In the rows, zero is written as 128.
Each path below is one point turned by a fixed rotation once a step. After each direction that follows a path, write how fast that rotation turns it, in deg/step (0 if it stays still).
Each turn is a multiple of 5 degrees from 10 to 175, or 0.
Each row of a path follows its step; steps can be skipped.
Path 1:
step 2: [144 129 133 121 130 128 126 127 127 128 119 122 132 122 119 127 131 130
 122 127 130 127 132 124 133 120 121 132 134 135 123 131 124 126 131 136
 135 129 127 131 134]
step 3: [130 138 130 127 128 130 133 121 122 130 126 129 127 132 129 123 134 134
 126 135 130 123 123 130 127 133 140 129 130 124 138 125 121 121 128 117
 130 130 118 127 126]
step 5: [127 134 128 133 131 135 121 136 135 122 118 133 128 129 137 127 128 140
 133 125 126 125 136 121 127 122 122 121 129 128 121 123 122 127 125 129
 125 130 131 129 124]
step 8: [134 128 128 129 129 128 121 125 132 130 136 133 128 137 131 129 136 128
 125 138 127 131 127 131 131 122 118 130 129 124 124 126 127 118 142 127
 133 135 126 136 124]
step 12: [126 124 136 139 129 123 135 132 121 128 132 133 125 126 121 120 127 132
 132 125 127 119 136 133 132 130 130 122 127 119 136 137 128 132 123 124
 124 125 128 126 125]
step 13: [131 127 121 121 124 137 120 133 135 130 132 124 127 130 116 126 128 128
 135 121 123 120 130 131 125 121 124 128 121 134 121 127 128 133 131 123
 130 131 123 132 129]
step 14: [126 133 124 127 120 129 126 128 132 129 125 124 129 132 129 120 143 128
 125 131 128 132 126 117 135 131 132 125 132 124 134 124 119 128 127 139
 132 129 130 132 121]
step 15: [133 128 134 128 132 129 126 129 117 139 130 132 126 121 129 132 123 126
 122 135 125 123 132 126 130 132 128 141 135 135 134 120 132 136 128 131
 126 125 122 129 127]
step 16: [117 133 118 129 134 141 131 122 123 125 122 122 135 134 130 134 127 132
 127 133 128 129 124 132 126 122 123 129 127 128 120 125 126 123 131 125
 126 128 122 119 127]
step 18: [129 123 125 133 131 124 123 125 129 129 128 129 122 118 121 130 118 137
 133 126 131 133 135 130 120 119 122 130 130 135 131 131 125 129 118 128
 126 129 140 126 126]
Directions:
[130 127 129 130 129 130 129 129 129 130 128 129 130 127 131 127 126 128
 130 130 131 129 127 127 128 129 129 126 125 129 125 129 126 128 127 127
 123 127 127 125 127]
60
[125 130 128 127 129 129 125 130 130 129 131 129 131 128 128 125 128 127
 131 128 130 128 132 129 129 126 130 128 126 127 128 129 130 127 130 126
 130 129 131 127 127]
85
[127 130 126 130 128 128 126 131 126 126 124 126 128 130 127 129 130 128
 128 130 130 130 129 130 128 127 128 124 130 127 130 128 126 127 125 128
 127 128 129 124 128]
160
[128 131 126 126 128 128 130 126 125 128 129 127 128 128 127 128 128 128
 126 126 128 124 128 132 126 128 129 130 124 128 129 127 129 128 125 127
 125 128 128 126 128]
115
Path 2:
step 0: [137 129 122 118 122 122 121 129 129 129 134 125 120 129 126 140 126 120
 125 127 130 128 121 123 124 130 137 121 136 123 128 129 131 134 130 133
 137 132 127 120 138]
step 3: [129 125 122 123 130 125 130 130 127 131 135 127 123 133 122 124 116 134
 123 135 128 126 129 125 131 120 128 138 138 113 129 130 129 117 128 132
 134 119 124 131 123]
step 4: [132 128 124 130 128 131 125 123 123 134 134 120 130 136 125 133 127 132
 133 134 131 124 132 142 131 123 127 130 127 129 143 124 135 137 123 124
 135 120 131 125 136]
step 5: [123 132 128 130 126 125 127 134 138 127 126 127 116 127 121 139 122 127
 134 121 127 127 141 130 133 135 127 136 129 127 126 118 133 141 131 130
 130 128 128 131 124]
step 6: [128 133 130 132 120 130 118 125 127 121 133 130 121 134 125 133 136 119
 132 129 134 122 127 123 131 124 130 134 137 125 127 128 128 127 118 134
 113 120 128 123 121]
step 8: [130 127 125 132 119 122 125 128 128 136 121 137 120 131 133 127 123 125
 123 125 131 122 122 136 129 125 129 126 121 126 124 125 135 126 115 131
 143 132 127 126 120]
step 11: [119 126 126 138 127 126 117 131 126 135 133 120 118 132 123 127 126 132
 123 120 126 131 133 122 123 124 133 132 126 129 121 126 122 123 120 120
 133 120 132 128 133]
step 12: [126 141 132 133 113 125 128 122 122 139 120 121 124 134 133 124 127 129
 129 126 127 124 128 129 121 139 133 129 125 127 135 129 130 133 130 130
 120 126 126 124 135]
step 13: [136 128 129 133 124 123 132 144 127 129 130 124 120 129 129 121 126 129
 139 125 131 129 117 121 122 136 125 127 133 123 124 134 133 134 125 127
 128 132 132 137 119]
step 15: [135 123 125 136 123 133 131 126 132 131 130 130 127 141 134 127 117 126
 127 124 111 129 134 128 128 130 120 130 123 131 132 127 123 123 129 129
 128 132 122 139 133]
Directions:
[129 129 128 128 130 127 130 128 128 131 128 126 128 127 128 129 129 126
 128 128 124 126 127 131 129 129 128 129 125 131 131 128 127 130 132 130
 124 129 128 128 130]
140
[128 126 129 129 130 128 126 125 130 127 129 127 128 127 127 127 127 126
 128 128 128 129 130 129 128 128 129 128 130 129 127 126 124 126 125 127
 123 130 124 130 127]
85
[126 127 129 129 128 128 125 129 128 130 129 127 128 126 128 130 130 131
 127 127 127 129 129 132 131 129 127 127 125 131 127 129 128 129 126 126
 132 127 126 129 128]
110
Path 3:
step 1: [119 125 126 126 130 129 140 117 133 133 126 129 129 125 129 132 130 123
 120 130 123 139 123 127 129 132 130 122 135 133 126 121 131 126 123 133
 131 125 128 123 137]
step 2: [120 122 127 125 124 120 138 125 125 127 130 121 125 124 118 129 131 133
 131 124 120 133 129 122 124 126 132 125 135 131 124 120 138 129 132 129
 121 122 128 133 123]
step 6: [126 128 134 123 130 126 130 133 127 120 128 130 129 136 125 133 126 124
 132 129 128 131 131 131 117 135 135 124 134 132 125 124 128 129 112 125
 136 119 130 125 135]
step 9: [123 134 132 138 124 122 132 123 123 121 128 125 124 127 124 134 129 132
 128 124 133 133 129 130 124 125 131 121 121 131 128 125 123 132 122 135
 138 123 120 139 129]
step 10: [124 127 119 123 130 131 125 122 126 120 141 133 125 129 121 128 126 130
 121 112 129 129 126 129 123 126 130 126 117 132 129 126 128 137 128 129
 131 128 130 129 124]
step 11: [131 128 125 123 132 124 139 129 130 126 134 123 132 124 128 135 126 133
 124 125 128 133 129 128 132 126 129 128 120 136 131 130 125 132 112 122
 136 124 131 118 124]
step 16: [121 127 127 127 128 123 137 138 128 130 139 124 140 131 131 132 129 131
 138 133 122 126 133 128 120 131 134 126 121 133 130 130 131 135 125 134
 132 130 127 130 123]
step 17: [124 123 127 125 127 131 136 129 123 125 134 134 137 134 129 132 121 123
 118 133 133 126 126 131 124 125 130 124 134 129 120 126 130 139 122 140
 127 132 125 128 130]
step 18: [125 123 125 127 131 118 129 124 125 129 130 131 130 129 131 132 123 131
 125 128 126 136 135 131 121 123 133 118 130 126 122 127 131 131 118 121
 112 131 128 125 121]
step 19: [123 128 126 125 129 129 137 121 125 125 136 128 124 129 134 136 130 125
 138 133 124 135 130 134 117 128 126 121 129 120 124 128 118 124 122 131
 126 122 127 127 134]
Directions:
[128 131 128 128 129 127 129 128 127 129 125 127 127 129 128 130 127 125
 126 130 131 127 128 129 130 128 126 127 131 131 128 129 125 128 126 132
 131 126 130 129 129]
135
[126 126 126 127 129 128 131 128 128 133 128 128 130 127 127 125 132 129
 127 131 127 129 127 128 127 126 127 130 128 130 129 129 130 129 129 131
 126 129 129 127 128]
25
[127 128 129 129 129 127 127 130 128 131 129 132 127 128 125 127 128 128
 129 130 129 123 129 127 127 131 131 130 130 129 128 130 127 127 126 128
 129 130 124 127 129]
40
[130 126 132 131 129 128 125 128 125 126 129 129 129 131 131 129 129 127
 127 129 126 128 128 126 125 128 126 127 127 130 129 128 128 127 126 131
 126 128 128 127 126]
35
[128 130 127 128 129 130 128 127 129 128 130 128 127 128 130 128 129 131
 126 131 126 129 128 129 131 130 128 125 128 131 128 129 124 125 128 124
 126 130 126 127 127]
100
[124 128 129 129 126 128 125 129 125 128 131 126 128 125 127 129 128 130
 126 129 130 125 130 127 129 127 128 126 127 128 132 127 128 127 130 129
 131 130 130 129 127]
60
Path 4:
step 0: [122 127 128 124 127 131 127 130 139 113 130 121 129 126 127 133 128 124
 126 131 140 120 133 131 120 121 135 120 128 125 123 127 124 131 137 128
 127 127 129 128 136]
step 2: [132 137 127 130 122 127 132 141 131 131 123 123 127 125 124 133 131 126
 126 122 133 122 133 129 135 128 121 115 123 119 127 127 123 129 128 131
 121 123 121 123 130]
step 6: [123 127 127 124 126 128 124 130 124 123 138 125 145 133 131 127 132 135
 131 124 137 120 123 129 113 126 127 121 126 123 132 122 131 123 124 127
 125 132 129 132 129]
step 9: [127 129 133 125 130 136 125 137 129 124 132 125 124 127 132 142 131 118
 126 120 125 123 128 132 131 123 135 125 132 136 133 133 117 122 130 124
 125 130 121 133 132]
step 11: [123 132 132 134 123 133 124 132 132 125 122 125 128 121 122 127 134 116
 124 126 131 125 127 126 125 125 127 129 127 121 122 134 132 129 116 126
 120 139 116 133 127]
step 12: [130 122 125 129 135 126 122 132 132 118 130 127 132 140 122 121 128 121
 134 126 135 123 130 133 123 122 129 127 120 123 131 133 134 129 132 140
 121 123 121 129 129]
step 14: [130 125 123 121 123 134 122 132 125 127 129 121 126 129 120 132 126 126
 127 123 137 128 128 127 137 118 118 126 126 132 125 125 132 138 129 128
 129 115 123 124 138]
step 15: [128 125 127 123 120 132 129 140 122 132 131 122 135 134 126 127 128 129
 129 123 128 121 116 136 121 131 131 125 133 136 121 132 121 125 126 122
 126 120 120 122 121]
step 17: [123 128 125 135 132 128 127 123 126 123 131 115 131 122 131 125 128 125
 128 135 130 123 115 124 130 135 129 128 127 127 125 129 134 130 123 122
 112 119 123 128 123]
step 18: [122 128 127 130 133 133 128 136 137 127 130 128 128 120 138 129 135 130
 135 125 138 126 128 131 123 124 133 121 124 128 142 130 130 123 121 131
 125 122 120 130 134]
Directions:
[126 128 125 127 127 130 129 128 124 126 129 131 130 125 129 128 127 131
 127 131 128 127 125 129 129 127 127 128 128 130 132 129 128 126 127 127
 126 128 130 128 128]
35
[126 129 125 128 129 131 128 130 128 130 130 128 126 128 126 127 126 129
 126 127 131 129 128 127 130 132 128 128 126 128 128 129 128 130 125 130
 128 128 124 129 126]
115
[130 125 130 128 127 128 127 128 127 128 128 126 127 129 128 127 126 133
 129 125 130 128 124 129 128 129 129 129 128 130 127 124 130 128 128 126
 129 129 128 129 130]
40
[129 132 125 124 128 128 130 129 126 129 129 128 129 130 127 130 125 126
 127 128 130 130 127 128 126 126 128 127 127 128 126 126 125 129 130 129
 131 127 130 127 130]
55
Path 5:
step 0: [125 130 126 133 118 125 128 124 136 129 129 130 126 137 124 128 125 130
 129 120 132 124 122 125 138 118 121 115 130 123 124 127 123 119 130 121
 132 126 131 129 138]
step 1: [120 126 117 128 127 132 125 128 126 133 125 124 128 126 134 133 119 127
 122 117 121 128 130 128 135 119 125 131 126 125 121 124 123 123 134 131
 118 134 139 126 130]
step 3: [126 130 128 125 118 129 132 123 124 133 125 132 132 120 128 131 130 132
 135 140 118 116 134 129 136 122 120 123 130 131 122 126 123 124 128 118
 127 124 131 130 123]
step 9: [133 127 119 124 130 139 131 122 126 127 137 129 125 120 134 125 127 127
 125 135 126 124 138 120 124 124 116 121 125 131 130 129 130 122 136 125
 119 129 134 129 130]
step 10: [137 128 124 124 133 123 134 122 135 125 130 134 130 133 126 135 135 128
 131 126 135 113 134 129 137 119 125 126 124 124 127 127 128 127 132 115
 124 128 127 131 134]
step 11: [130 124 123 128 120 123 125 121 127 132 120 128 133 127 133 130 122 123
 129 117 132 131 134 124 132 126 119 117 132 123 122 129 120 121 125 120
 129 132 135 137 131]
step 12: [127 125 119 134 130 130 132 130 126 134 131 128 134 139 133 130 128 129
 130 121 128 126 128 127 119 117 125 129 134 129 118 125 118 120 136 132
 120 128 131 123 137]
step 13: [124 131 123 133 128 127 133 131 126 131 134 136 135 127 132 132 127 121
 130 129 125 123 135 133 142 117 121 122 128 139 125 121 130 126 123 134
 127 126 135 124 127]
step 17: [129 134 131 127 118 131 131 128 126 122 129 132 132 136 127 126 125 126
 137 133 132 119 128 129 122 123 124 113 133 130 120 125 121 119 129 125
 118 133 129 129 135]
step 19: [128 131 123 128 125 129 134 127 128 136 136 129 119 130 141 128 130 128
 118 124 128 123 125 119 131 129 116 121 134 131 122 129 134 124 126 136
 126 127 133 135 134]
Directions:
[128 126 125 125 129 128 126 128 126 126 128 128 125 127 131 129 125 127
 127 131 127 130 130 128 128 127 129 128 127 129 127 130 126 127 126 130
 131 130 127 131 130]
145
[127 129 127 129 127 129 127 129 126 129 127 129 130 131 129 125 128 130
 128 126 128 128 126 134 129 129 127 127 126 130 127 128 126 129 129 132
 128 132 128 129 128]
65
[127 128 129 128 128 129 129 129 128 125 130 129 130 129 124 128 131 129
 129 129 127 126 128 128 132 125 131 129 128 127 126 129 125 127 128 129
 130 126 124 128 129]
145
[130 127 127 129 128 126 127 129 127 130 127 127 125 128 126 127 129 124
 129 127 131 129 126 128 128 127 132 125 129 129 125 129 127 129 128 129
 127 126 131 126 129]
60
[126 127 126 127 129 132 126 129 126 126 128 127 127 128 127 127 127 129
 131 128 128 127 127 127 124 127 126 130 125 127 127 127 125 128 131 127
 126 127 129 125 127]
130
